118  123  111  124  141  125  126  127  118  139  116  123  110  110  134
115  120  110  126  138  122  127  126  120  139  114  119  113  112  135
124  126  114  121  146  139  128  130  116  135  122  127  107  109  137
111  114  106  128  127  129  124  120  126  138  111  109  116  121  125
109  114  108  132  127  127  122  120  130  138  109  107  124  125  122
124  125  114  121  141  129  128  127  116  135  122  127  107  110  137
109  115  109  132  129  135  120  121  130  137  109  107  124  125  118
111  116  107  129  130  153  120  122  127  137  109  109  118  123  119
121  126  113  123  146  132  126  130  116  138  118  127  109  109  135
114  118  108  126  133  125  125  123  122  139  113  115  112  115  130
114  116  106  126  129  126  123  121  123  137  112  112  112  119  125
result: 121

123  147  133  135  105  130  140  138  111  121  132  131  128
126  142  136  135  112  115  128  141  117  131  116  132  127
137  138  147  141  114  124  126  141  120  112  122  130  132
129  144  152  118  109  113  140  145  112  124  121  149  117
119  147  135  128  106  121  134  141  113  132  126  135  127
128  133  133  152  110  125  136  133  116  113  115  121  127
126  149  136  127  112  122  135  145  109  118  131  136  121
123  144  132  135  115  121  124  142  115  120  126  128  126
120  142  128  136  114  119  129  140  113  127  121  127  123
116  146  133  130  104  136  127  139  117  131  139  127  140
131  135  139  135  116  132  129  140  118  117  129  125  134
result: 120

129  137  115  133  109  131  125  134  143  111  135  112  141  131  121
132  137  114  131  114  132  134  137  143  104  131  112  139  126  117
131  138  114  132  117  133  133  135  140  107  133  113  139  133  118
132  138  112  131  114  132  131  133  144  109  133  111  141  132  119
137  136  111  133  114  135  125  134  137  114  138  124  135  137  115
133  136  112  130  113  131  134  136  147  107  131  110  140  127  118
137  133  115  131  122  134  130  136  130  115  134  130  129  133  116
138  139  106  129  120  134  138  134  145  107  133  112  140  135  114
134  130  120  131  120  132  122  130  130  126  134  131  129  135  122
result: 137

127  125  129  133  119  106  115  120  111  112  108  122  109  110
132  134  129  130  139  131  128  132  131  137  133  141  137  130
118  123  116  115  131  136  132  119  141  127  136  129  135  128
118  115  121  119  114  129  135  119  130  119  125  112  123  126
120  125  119  117  130  135  131  120  139  127  136  128  135  128
119  123  118  117  129  137  135  119  142  127  136  127  136  128
result: 118

143  118  127  134  132  135  125  145  117  117  129  126
142  118  128  132  141  137  123  146  121  121  126  123
129  126  124  124  151  137  126  136  133  135  120  120
113  139  127  121  123  123  132  112  139  137  127  130
115  138  129  124  116  120  131  112  135  134  130  132
127  127  123  121  149  136  126  132  138  138  121  121
result: 113

130  129  129  132  120  128  118  126  130  121  138  109  125  118  133
123  128  119  121  118  126  133  125  136  126  128  126  134  132  122
129  125  117  117  120  127  132  123  138  125  125  133  132  130  121
128  126  127  131  120  130  121  127  130  122  136  111  127  120  130
120  117  123  130  122  135  125  124  128  130  131  118  134  124  123
121  124  124  122  124  127  124  123  132  126  127  127  134  129  126
116  100  131  106  129  136  124  118  130  136  116  117  143  116  119
116  105  129  109  127  134  123  117  130  134  120  119  142  120  120
125  124  127  124  129  127  127  124  130  125  129  127  130  129  128
116  102  130  108  128  136  124  117  130  136  117  118  142  118  120
124  122  127  131  121  133  122  125  128  125  134  113  130  121  126
result: 125
---
[126 141  99 122] ==> 141
[114 119 111 136 103] ==> 119
[112 101 116 106 116 110] ==> 101
[ 99 127 130 156] ==> 127
[153 136 141 128 131 140 119] ==> 136
[131 142 122 104] ==> 142
[124 106 108 118 131 118 129] ==> 106
[126 128 148 126 110 107] ==> 128
---
[[153 139 141 126 112 113]
 [139 128 116 134 110 103]
 [143 131 132 144 111 122]] result: 143

[[103 120 122 146 111 113 156]
 [138 133 125 127 129 134 127]
 [129 130 118 137 120 126 148]] result: 129

[[134 127 145 128 136]
 [132 122 136 132 149]
 [140 126 141 131 132]] result: 140

[[147 150 141 115 145 149]
 [146 147 140 112 148 155]
 [148 150 141 113 148 156]] result: 148

[[140 143 114 142 112 136]
 [144 148 109 148 106 135]
 [141 142 113 145 107 134]] result: 141

[[112 150 155 118 149]
 [156 124 106 144 123]
 [107 104 128 117 109]] result: 107

[[117 128 148 124]
 [146 145 105 128]
 [119 128 128 125]] result: 119

[[138 137 112 153 113 112 148]
 [123 117 130 121 130 134 125]
 [138 137 121 111 139 121 127]] result: 138

[[127 116 126 138 128 133 126]
 [125 133 150 121 121 128 128]
 [125 131 116 123 131 124 134]] result: 125
---
[[135 111 133 132 135 132 108]
 [128 153 127 130 127 131 112]
 [122 143 125 125 123 125 150]] Out: 122

[[128 128 128 128 129]
 [126 140 115 130 136]
 [129 131 101 120 130]] Out: 129

[[134 106 111 124 132 136]
 [141 111 106 131 130 135]
 [139 110 108 132 129 134]] Out: 139

[[111 127 138 146 122 117]
 [118 130 112 117 105 106]
 [136 106 114 144 107 133]] Out: 136

[[144 124 135 137 101 104]
 [146 123 137 136 103 111]
 [144 125 140 136 103 104]] Out: 144

[[129 128 135 126 103]
 [111 106 121 105 138]
 [137 133 135 126 138]] Out: 137

[[117 117 118 115 117 115 139]
 [111 115 111 107 109 109 143]
 [113 109 113 111 115 109 144]] Out: 113

[[141 144 105 132 129 105]
 [153 105 144 113 136 123]
 [153 154 140 144 107 141]] Out: 153
---
Q:
[[107 106 104 104]
 [104 105 105 105]
 [106 108 105 106]]
A: 104

Q:
[[127 142 137 142 139 141 116]
 [117 127 134 129 132 130 126]
 [151 142 137 141 134 142 115]]
A: 137

Q:
[[151 110 110 117 119]
 [124 141 126 134 137]
 [114 118 114 153 119]]
A: 110

Q:
[[100 105 106 118 108 127]
 [151 138 143 117 145 136]
 [129 103 112 135 131  98]]
A: 106

Q:
[[131 152 145 112 133 119 137]
 [117 143 124 137 155 124 140]
 [126 111 113 140 142 124 150]]
A: 145

Q:
[[124 131 144 113]
 [145 144 153 101]
 [107 135 124 102]]
A: 144

Q:
[[129 105 129 107 126]
 [129 128 129 129 127]
 [129 127 129 128 127]]
A: 129

Q:
[[133 150 114 136]
 [133 150 114 136]
 [133 144 114 102]]
A: 114

Q:
[[106 126 138 127]
 [143 125 134 132]
 [156 135 123 128]]
A: 138
